In the data rows, 128 means zero.
Some points:
[124 152 136  94 163 160  76 109 134 141 137 146 144 126  80  63 223 128 180 140 126 129 148 110 165 169 172  83 154 155 120 189 142 159 145]
[138  61 109  91 106 138 123  99  90 145 104 229 128 106 127 158  87 134 122 141 117 215 147 150 114 116 112 123 115 172  99 150 101 137 170]
[127 150 174 152 101 150 141 115 156 111 143 130 169 101 158 186 113  91 148  91 128 141 129 139 139  71 200 132 135 134 142  90 111 144 158]
[ 86 132 106 139  41  96  84  96 151  97 116 129 110  94  99 142 130 145 153 175 136  98 110 128  83 139  81 134 131 183  98 182 182 134 112]
[ 22 165 117 118 114 125 143 181 109 144 139 151 123  96 104 133  94 187 126 130 130 117 162 117 123  97 175 175 137 110 103 108  80  91 182]
[154 127 192 161 168 100 134 120 131 107 117 158 122 170  86 162 132 133  13 154 113 140 113  54 140 110 124  52 148  46  90 144 175 121 157]
[153 134 192 168 180 159 119 125 132 131 162 115 145 148 138 136 169 128 134 136 186 131  98 109  98  99 111 167  97 182 135 115 111 177 139]
[117 122 107  97 120 152 148  67 138 118 112  85  87  72 130 138  90 157  94 101 131 114 180 143 145  92 174 101  73 136 105 164 119 134  34]
[110 115 113 136 110 116 100 125  68 106 139  79 141 173 152 124 132 162  59 115 154  92 190  83 134 132 105 127 110 155 129 133 131 191 152]
[ 94 156 101  86  80 158 146  95 178 172  96 164 117 147 123 193 135 107 162  97 132 102 160 143 162  93  70 145 156  64 164 125 116 115 136]
[176 196 148  87 137 131 122  94 159 148 115 137 141 171 112 160 161  99 107  88 104 157  86  84 116 103 106  90 158  98  60  71 151 117 102]
[146 138 118 142 105 122 158 132 124 114 174 172  89 109 133 160  90  91 143  87 145 143 132  99 134  85 191 127  85 141 119 162 164 126 136]
[209 115 192  68 110 117 139 192 153 131 105 102  95 111 120 122 148  98 117 139 137 155 225 141  87 161  83 102 125 153 142 181 107  85 111]
[124 122 122 114  88 113 140 136 151 127 113 118 126 132 110 146  81 149 111 169 173 104 102 161 140  95 123 142 136 123 101 109  91 170 105]
[139 147 158 157 152 152  88  72 104 127 183 125 126 124 156 135  98 123 140  87  82 138 141 190 104 128  91  90 106 134 120 126 136 176 153]
[124 132 115 255  80 129 141 146 103 175 142 138 121  97 139 123 138  94  92 150 148  82 105 146 111 128 112 113 150 105 129  86  90 111  78]
[127 110 162 106 142 154 122 120 168  85 149 153 161 132 150 137 147 147 139 175 124 165 122 114 161 178  98 168 179 141  81 121  72  97 109]
[141 151 136  97 162 148  91 106 116 160 152 146 139 151 128 127 162 130 122 130 121 144 106  55 117  98 123 169 128  81 166 133 129 122  95]
[112 124 175 161 104  93  45 112  85  97 134  95 156 112 136 200 152 108 166 120 138 124 161  60 145 125 117 157 133  59 104 168 114 114 147]
[ 87 128  83  54 107   0 128 113 115 131  87  89 126 107 180 128 181 176 108  89 148 131 108 159  96 151 119  87 148 151 141  99 150 144 109]
[125 101 177 122  84 139  89 162  87 221 154 108 170  97 120 139 128 144 136 105 153 123 151 121 165 135 190 107  82 126 165 109 122 124 128]
[130  81 114 133 118 167 133 176  93 114  81 138 124 131 121 163 142 166 112 163  88  87 123 156 126 117 133 132  99 175 113  93 156 138 116]
[104 112 126  65 117 129 117 141  99 167 163  79  52 168 117 125 149 108 112 138 125 128 129 197 139 235  83 149 136 111 126  95 161 110 102]
[158 165 134 127 153 100 139 143 182 148 125 149 183 127 137 110 118 202 152 186 137 173 150 174 132 123  78 117  97 131 195 138 165 147 137]
[128 116 184 122 103 145 121 130  93 114 133  99 133  95 127 108  60 178 128 131 154 138 107 116 162 169 151   0 119 110 112 158  84 141 163]
[113 115 141 146 169 162 141  54 113 125  66 123 172  92  93 191 171 110 150 164 151 168 107  99 160 126 134 129 138 118 166 145 113 130 118]
[116 147  93 136  64 123 156 141 146 135 141  21 138 192  71  74 116 125 122 113  87 139 112  98 118 158 214 156  98 193 144 113  71 128 149]
[ 97 111 133 126 128 124 147 132 145 107 162 125 117 101 107 170  94 109 135 121 134  22  99 125 169 110 131  64 102 192 153 129 107 132 123]
[148  67  55 128 168 138 162 137 180 113 147  80 120  77  87 118 165 137 127 114 166 144 151 151 103 193 128 157 126 144  96 156 153 126 129]
[158 186  96 128 131 130 166 152  80 149  95 123 162  69 150  69  71  74 159 134 113 102 113  92 167 120 107 128 107 135  71 125  92 131 134]
[136 179 183 164 154  66 156 144 130 110 162 130  88 139  97 199 206 143 144  71  53 163  97 143 163 130 128 178 124 140  91 116 107 118 147]
[144 131   0 128 157 149  98 214 163 103 144 132 139 106 137 159 129 128  81  95 117 118 113 109 131 175 151  99 129 115 146 173 118 159 128]
[ 80 148 145 128 111 142 191 121 151 149 154 104 107 162 248 128 144  77 153 145 136 178  97 124 101 140 138 112 204 122 124 160  94  82 134]
[ 99 171  88 108 174 135 124 124 149  83 123 161  94 120 159 105 175  86 120 124 124 142 141 114 115 175 104 113  77 113 144 119  76  99 159]
[ 78 128 167 151 179  92 135 155 160  94  72 104 126 138 134 116 124 120 108  94  95 160  45 132 113 158  50 156 105 116 182 173 136 121 132]
[166 107 142 158  67 101 109 164 114 105 123 114 116  86 109  77 104 120 113  96 130 212 153 136 186  84 185 128 109  85 134  91 156 115  96]
[157 108 124 143 137 112 145 166 152 122 116 126  68 131 148 136 118 108 249 172 128 163 108 104 121 139 136  88 152  60 106  85 128 200  99]
[102 196 111  96 134 156 139 127 106 102 124 144 142 106 127 116 128  74  98 154 185 145 131 129  93 144  81 151 126 136 107 114 134 129  85]
[ 80  99 143  89 131 143 113 190 160 115 128 116 124 136 112 140 101 155  96  96 156 116 126 161  57 134 188  87  79 141  82 115  86 142 153]
[145 136 133 135 226  92 139 127  88 140 171 133 132 103 127 148 139 101  91 126  95 145 176 122  58  85 160 129 221 162 163 134 105 169 100]
[142 140 128  86 151 132  83 126 136 119 147 124 110 142 153 118 174 119 106 203   0 106  94 155 115  76 127 148  90 122 125  99 147  97 126]
[128 123 162  94 181 123  71 154 105  90 120 119 155 213 135  78 103 103 162 128 144 158 127 169 178  78 120 113 136 166 155 137 101 101 103]
[ 99 126 122 213 168 108  95 138 117 155  95 155 124 132 152 156  90 124 177 157  97  99 160 137 120  91 169 127 123  97 125 163 141  82 107]
[122  95 175 130 167  73 124 144 149 173  96 214 128 148 127  75 144  87  88  94 146 105 143  55 122 107  97 139 119 102  62 110 148 133 118]
[110 149 162 112 137  87 152 120 141 156 182 148 124 135 154 121 121  63 124 144 108 164  94  75 152 171 124 160 103 153 145 160 153 161 128]
[ 97 109 140 155 119 162 144 133  91 112  91 101 189 140 123 160 114 105 169 133  95 137 147 105 106 159 151 126 154 121  98  91 250 103 169]
[135 102 148 107 107 204 114 131 144 194 138 114 105  97 143 133 135 178  88 119  76 138 116 112  80 179 145 128 129 149 165 131 125 103 132]
[175 157 167  99 150 111 104 112 133  98 131 156 129 165  61  65 124 134 158 130 126  58 120 158  41 213 183 171 160  76  92 174 117 133 165]
[ 97 145 148  95  97 187 195 191  83  56 139 182 118 183 140 147 124 154 106 122 145 109 155 130 141 183  90 155 161 124 148  99 164 141  74]
[164 110 164  89  98 118  94 131 158  86 147 157 174 100 158  93 142 142 105  98 130  83 112 140 151 110 152 185 143 157 152 186 138 118 113]
[129 100 116 165 169 134 165  84 130 140  85 151 148 137 171  70 171 122 140 157 151 109 145 143 128 175 144 148  71 123 156  41 114 145 130]
[127 162  96 158 146  94 111 107  95 163  89 131 171 210 155 160  61 119 131 123 129 145 128 170 114 149 180 141 114 110 134 152 138  71  55]
[116  98  92 140  70 153 131  95  95 116 113 148  46 115 121 115 145 116 101 133 150  94 113 151 207 128 115 163 125 171 144 127  97 101 206]
[133  93 133 114 153 137 142  95 199 141 143 137 193  94 147 115 123 125  93  96  77  80 160 173 143 164 114 169 155 114 144 155  79 152 126]
[242 136 117 176 130 122 151 103 176  76 118 117 116 143 110 107 142 199 151 114 127  92 183  65 123 137 123 100 125 131 173  44 112  50 144]
[141  96 111 128 122 187 125 131 135 132 104  90  67 110 152  72 117 156 105  68 150  83 137 104 101  88 145 168 215 136 182 130 210 149 121]
These points spread out most along one direction. For each point below, how far along it does it lie, from 0 to 99? 50 is the average, and the first point above lies past it. One standard deviation of the points above along it is 16.
[127 114 111 139 103 110 109 151 159 160 119 100 110 193 121 150  68 173 155 145 135 103 142 105 157 140  39 114 155 172 125 131 145 149 164] >> 42
[131 162 106 164  95 168 126 145 101 111  55 113 154 112 102  90 125 152 158  64 129 155 154 198 146 132 128 119 106 161 143 161 126 172 119] >> 28
[108  62 114 109 148  88 117 104 106 140 118 100  98 105 103 139  56  78 167 114 104 160 119  98 133 120 107 168 108 123  98  75 136 133 135] >> 52
[158 141  87 113  86  95 148  89  70 151 122 116  83 116 103 137  98 160 132 146 156 141 122 193 150  85 128 141 150 135 135 107 104 150 130] >> 33
[147 151 102 103 149 160 161 111 108 169 137 123 105  91 157 124 137 179 167 150 177 158  76 108 160  65  94 152 123 139  60 153 159  82 153] >> 54
[121  88  56 138 115 113 141 144  70 135 135  97 170 154 119 129 106 151 139 140 159  59  91 162 130 106 117 125 107 101 151 140 122 136 161] >> 29
[108 183 116 135 133 112  74 110 134 146 145 142 139  85  97 126  87  88 112 175 159 147  79 154 122  91 142 135 159 129 188  78 178  91 151] >> 56
[110 108 124 148 129 158 163  99 189  88 180 121 160 162  98  51 157 150 137 154 123 105 157 117 103  42  80 109 122 102 119 118 150 116 140] >> 55
[143  84 142 174 118 132 165  99 108 128 204 179 160 134 112 113 158 106 152  99 141 161  69 117  99 127 108  59 143  93 115  99 137  93  83] >> 68
[169 132 145 111 132 147 136 147 161 130  94 142 100 175 146 138 182 115 101 189 148 115 151 166 129 113 167 129 120  93 147 192 125 175 131] >> 55
